Each row is where one point has got to under a steady rotation. How many ticks took it there?
The counts run from 0 to 553.
[ 61 104 183 103 147 161  98 146 107 142 121 120 145 101 133 131 124 111
 129 119 180 153 117 128 100 162 163 124 149 122 115  83] => 232
[127  92 160 121 118 117  78 185 115 132 151 105 129 104 132  93 100 109
 135 141 122 139 150 144  83 134 116 122 153  82  85 114] => 78
[101  94 117 122  74 161 120 165 131 132 122  97 138 126 175 119 103 128
  90 122 185 139 129  83  98 144  75 140 128 140 127 125] => 343
[ 61  80 150 107 137 158  99 160 114 166 119 168 159  98 150 127 119 120
 119 120 173 126 105 157 137 136 159 125 158 110 123 107] => 464
[102  84 106 125  80 103 107 179 107 184  92 135 141 103 119 118  95 135
 114 107 155 139 114 104 111 120 101 156 131 107 117 103] => 420
[ 51  98 122 101 127 166 111 142  88 138 114 176 158  99 165 150 130 118
 115 122 179 132 107 139 117 155 154 131 155 125 116 113] => 530
[ 87 141 131  81 136 159 126 166 104 131 145 141 125 132 168 156 126 159
  88 108 161 154 148 123  94 178 107 127 140 101  80 130] => 125
[ 98 111  92  98  91 107 109 193  93 177 112 144 151 128 118 133 129 147
 123 130 158 152 103 102 109 131 132 163 145 110  99 104] => 114
[105  63 176 117 131 174 106 151  98 147 135 121 155 125 147  77 127 118
 123  94 180 119 103 128 114 139 121 126 150  90 120 102] => 76
[ 93 116 141  81  83 132 100 148 117 163  93 130 143  90 175 160 105 112
 150 123 109 138 166 168 120 107 105 121 155  86 116 117] => 72
[108 108 138  96 123 165 132 153 120 125 149 104 104 137 178 148 124 166
  81 109 148 184 146 120  98 152 105 131 149 103  82 125] => 192
[106  34 120 120 110 162 125 134 108 119 125 108 123 125 189 128 127 114
 100 130 169 157 121  97  92 128  97 143 145 129 107 125] => 500
[133  75 123 125 101 101 107 187 105 146 109 129 126 128 154 152  96 124
 119 159 148 176 128 100  84 103 135 140 148  93  87 108] => 510
[ 78  95 103 102  73 124 102 180 110 166 113 116 156 112 110 135 134 137
 135 139 159 144 103 105 111 141 105 158 151 152 113  97] => 180
[ 76  99 124  98  77 142  89 156 130 146 110 109 138  93 157 145 108 101
 128 147 139 107 157 138 114 137  60 131 142 135 126 131] => 245
[ 99  83 101 125  75 118 105 181 114 142 117 119 153 121 144 135 104 124
 112 139 168 140 114  78  88 156  93 151 127 136 115 120] => 344
[105  81 168 120 137 153 105 175 129 146 143 148 133 112 166 108 103 135
 105 129 171 149 133 156 116 117 164 105 162  79  98 115] => 540
[104  74 143 107  69 122 102 166 109 156 103  87 152 109 135 140 121 122
 149 139 151 156 122  78 100 150 104 158 134 139 119 101] => 411
[127  91 141 131  81 104  94 186  96 128 115 146 155 105 160 147  84 111
 133 151 130 153 134 136  75 118 153 121 153  91 103 115] => 137
[107 139 149  86  85 129  95 171 119 137 102 132 145 110 170 178 101 106
 150 151 115 148 164 143  90 126 117 113 155 100 102 126] => 378
[119 151 130  73 105 126 102 182 101 155  99 147 142 142 151 164 116 109
 146 153 126 126 145 128  96 113  95 130 155  79  89 131] => 370
[ 80 139 110  84 106 130  81 148  85 140 120 118 134  91 162 129 118  80
 133 138 130 118 152 132  94 159  98 141 136  86 110 122] => 461
[133 128 142 128 105 124  98 201  95 112 145 124 132 117 158 111  84 116
 121 140 140 143 144 131  61 134 135 120 143  74  87 122] => 451
[ 91 162 134  55 137 168 123 162 101 147  95 138 115 146 138 180 128 141
 119 124 149 145 140 125 106 118  95 133 166 126  87 117] => 513
[ 62 101 120  91 123 135  76 135  99 152 113 109 138  81 141 128 129  67
 135 150 148 120 136 121 100 154  89 147 141 117 123 113] => 395
[102  98 161  93 110 154  98 175 159 151 140 117 123 119 186 126  95 128
 110 139 150 127 162 151 117 142  70 104 146  97 109 146] => 475
[ 59 135 113  92 112 162 115 129  88 146  93 137 136  86 182 160 130 110
 123 118 160 154 137 140 110 140 148 133 153 110 123 107] => 529
[ 93  94 141  96 104 136 115 131  89 154  81  88 128 107 130 154 122 102
 136 122 154 164 134  83  92 138 101 164 137 132 115  90] => 97
[ 88  99 164  99 134 167  98 163 131 118 134 109 104 114 150 122  91 113
  97 142 146 117 165 147  93 138  66 112 150 140 100 132] => 483
[ 63 107 132  99 131 135 109 161  95 157  85 113 129 108  99 152 118 110
 123 161 167 148 116  96  98 128 117 148 149 163 109  88] => 23
[151 107 149 127  92 151 114 191  95 125 130 119 146 149 160  94  96 118
 117 108 160 134 124 118  78  97 133 118 154  74  99 118] => 525
[103 158 103  99  96 116  89 179  75 135 116 127 130 105 162 131 111 109
 121 130 121 121 154 126  77 143 101 135 141  77  96 130] => 527
[ 95 154 121  89 136 149 121 169 105 176 121 154 118 129 159 147 111 159
  87  96 158 141 141 137 123 144 111 134 142  69  87 128] => 124
[ 59 135 128  83 111 150  94 141  86 138 118 115 142  77 155 147 139  93
 149 142 147 148 138 133 105 156 138 139 153 119 127  89] => 462
[118 155 156  82  96 137 108 165  95 163  84 130 142 121 151 158 102 112
 160 123 124 131 155 148 100 102 115 127 166  78 109 115] => 64
